Read these off the array that follows. Indices start at 0.
1) Find the entry at row 1, column 0.
2) Find the entry just right of 832.
3) Find the entry just left of the largest entry.
4) Find the entry just right of the largest entry.
5) Find the top-left entry.
6) Find the entry in row 0 and column 2.
7) Find the bottom entry of the column that holds the smallest entry.
8) Find the entry at row 2, column 0.
[[402 644 578 349 625 472 664 196 596 719 576 657 596 650]
 [584 724 581 613 500 713 845 801 832 691 570 897 564 757]
 [633 496 594 399 678 613 590 569 744 630 593 495 581 571]
 [628 726 591 913 470 700 363 653 450 734 590 910 567 905]
 [591 543 575 844 640 836 498 628 438 548 578 551 588 542]
 [544 652 596 553 509 508 697 485 588 616 609 739 563 649]]
1) 584
2) 691
3) 591
4) 470
5) 402
6) 578
7) 485
8) 633

[ 20.3 -25.3  23.5  42.6 -52.4  15.6  17.2  31.6  27.1   4.6 -23.2   6.1
 -72.1 -16.8  -5.0  35.3]
What is the entry just left of 42.6?
A: 23.5
What is the entry just left of the smallest entry?
A: 6.1
The entry just left of 23.5 is -25.3
The smallest entry -> -72.1

X =
[[-16  17   3  20  22  12  -4  16 -27  29  25 -15]
 [ -9 -11 -30   4 -12 -10  -6  26 -29  28   1  19]
 [-30 -28   1  13  -3 -25  25   0   8 -14 -29  21]
 [  9 -21 -29 -20   3   5  27  -5  12  -4  27   5]
 [ 12  -2   9  17  -1   1  16  30 -23   7  -2  19]
 [  5  -9 -27  18   6 -19 -27 -25   0  -6 -22  14]
 [-21  24  -3  14  21 -27   3  10 -13  23  -9  21]
 [-22  23  23   9 -30  10  23   9  23  28 -22  30]
 [-24  -9  30  21 -15   2  23  13  15   0  20 -21]
 [-25  -7 -16 -16 -17   1  18 -13 -11  10  27 -18]
 [ 12 -10  20   3  24  22  -1  27 -29 -14  20  22]
 [ 28  28  23   9   1 -13   2  28  28  24  -8  -3]
 [  1 -14   6  13 -28  18  -7  -9  27 -18 -21 -17]]
The smallest entry in the last column is -21
The last entry, reading row by row -> -17
Report the top-right entry.
Answer: -15
Report the smallest entry in the last row.
Answer: -28
Report the largest entry in the last row.
Answer: 27
The 1st entry, reading row by row is -16
Report the 3rd entry in reading order.
Answer: 3
The third entry from the end, reading row by row: -18
The second entry on the main diagonal is -11
Report the 3rd entry on the main diagonal.
Answer: 1
The second entry on the diagonal from the top-right corner: 1
The fifth entry in reading order: 22
Report the second entry, reading row by row.
Answer: 17
Report the fifth entry from the end, reading row by row.
Answer: -9

M =
[[-2.1, -45.8, 14.3, -28.7, -17.3, 14.7],
 [-0.8, -72.6, 1.7, -10.5, 47.2, 20.9],
 [-0.3, -17.1, -14.7, 11.2, 11.1, -9.8],
 [-1.6, -58.7, 28.6, -23.6, -25.9, -31.7],
 [-1.5, 12.6, -1.7, 11.0, -1.0, 14.9],
 [6.4, -20.3, 9.6, -12.3, -16.8, -14.4]]
Counting starts at 0.
The top-right entry: 14.7
The entry in row 0 and column 2 is 14.3
Give the entry in row 0 and column 1.
Answer: -45.8
The entry at row 2, column 1: -17.1
Give the entry directly below -31.7.
Answer: 14.9
Give the entry directly below the largest entry.
Answer: 11.1
Give the entry directly below -28.7.
Answer: -10.5
Give the entry just right of -14.7.
Answer: 11.2
The entry just left of 11.0 is -1.7
The entry directly above -1.5: -1.6
The entry directly below 1.7 -> -14.7
Give the entry directly below -58.7.
Answer: 12.6
Give the bottom-right entry.
Answer: -14.4
Give the top-left entry.
Answer: -2.1
The entry directly below 12.6 -> -20.3
Give the bottom entry of the column that holds the largest entry.
Answer: -16.8
The entry directly above the largest entry -> -17.3
Give the entry in the bottom-left corner.
Answer: 6.4
The entry just left of -12.3 is 9.6
The entry at row 2, column 0 is -0.3
Give the entry directly below -9.8.
Answer: -31.7
The entry at row 1, column 1: -72.6
The entry at row 1, column 0 -> -0.8
Give the entry directly above 12.6.
Answer: -58.7
The entry directly above 6.4 -> -1.5
Give the entry directly below 11.1.
Answer: -25.9
Give the entry directly above -16.8.
Answer: -1.0
Give the entry just left of -17.3.
Answer: -28.7
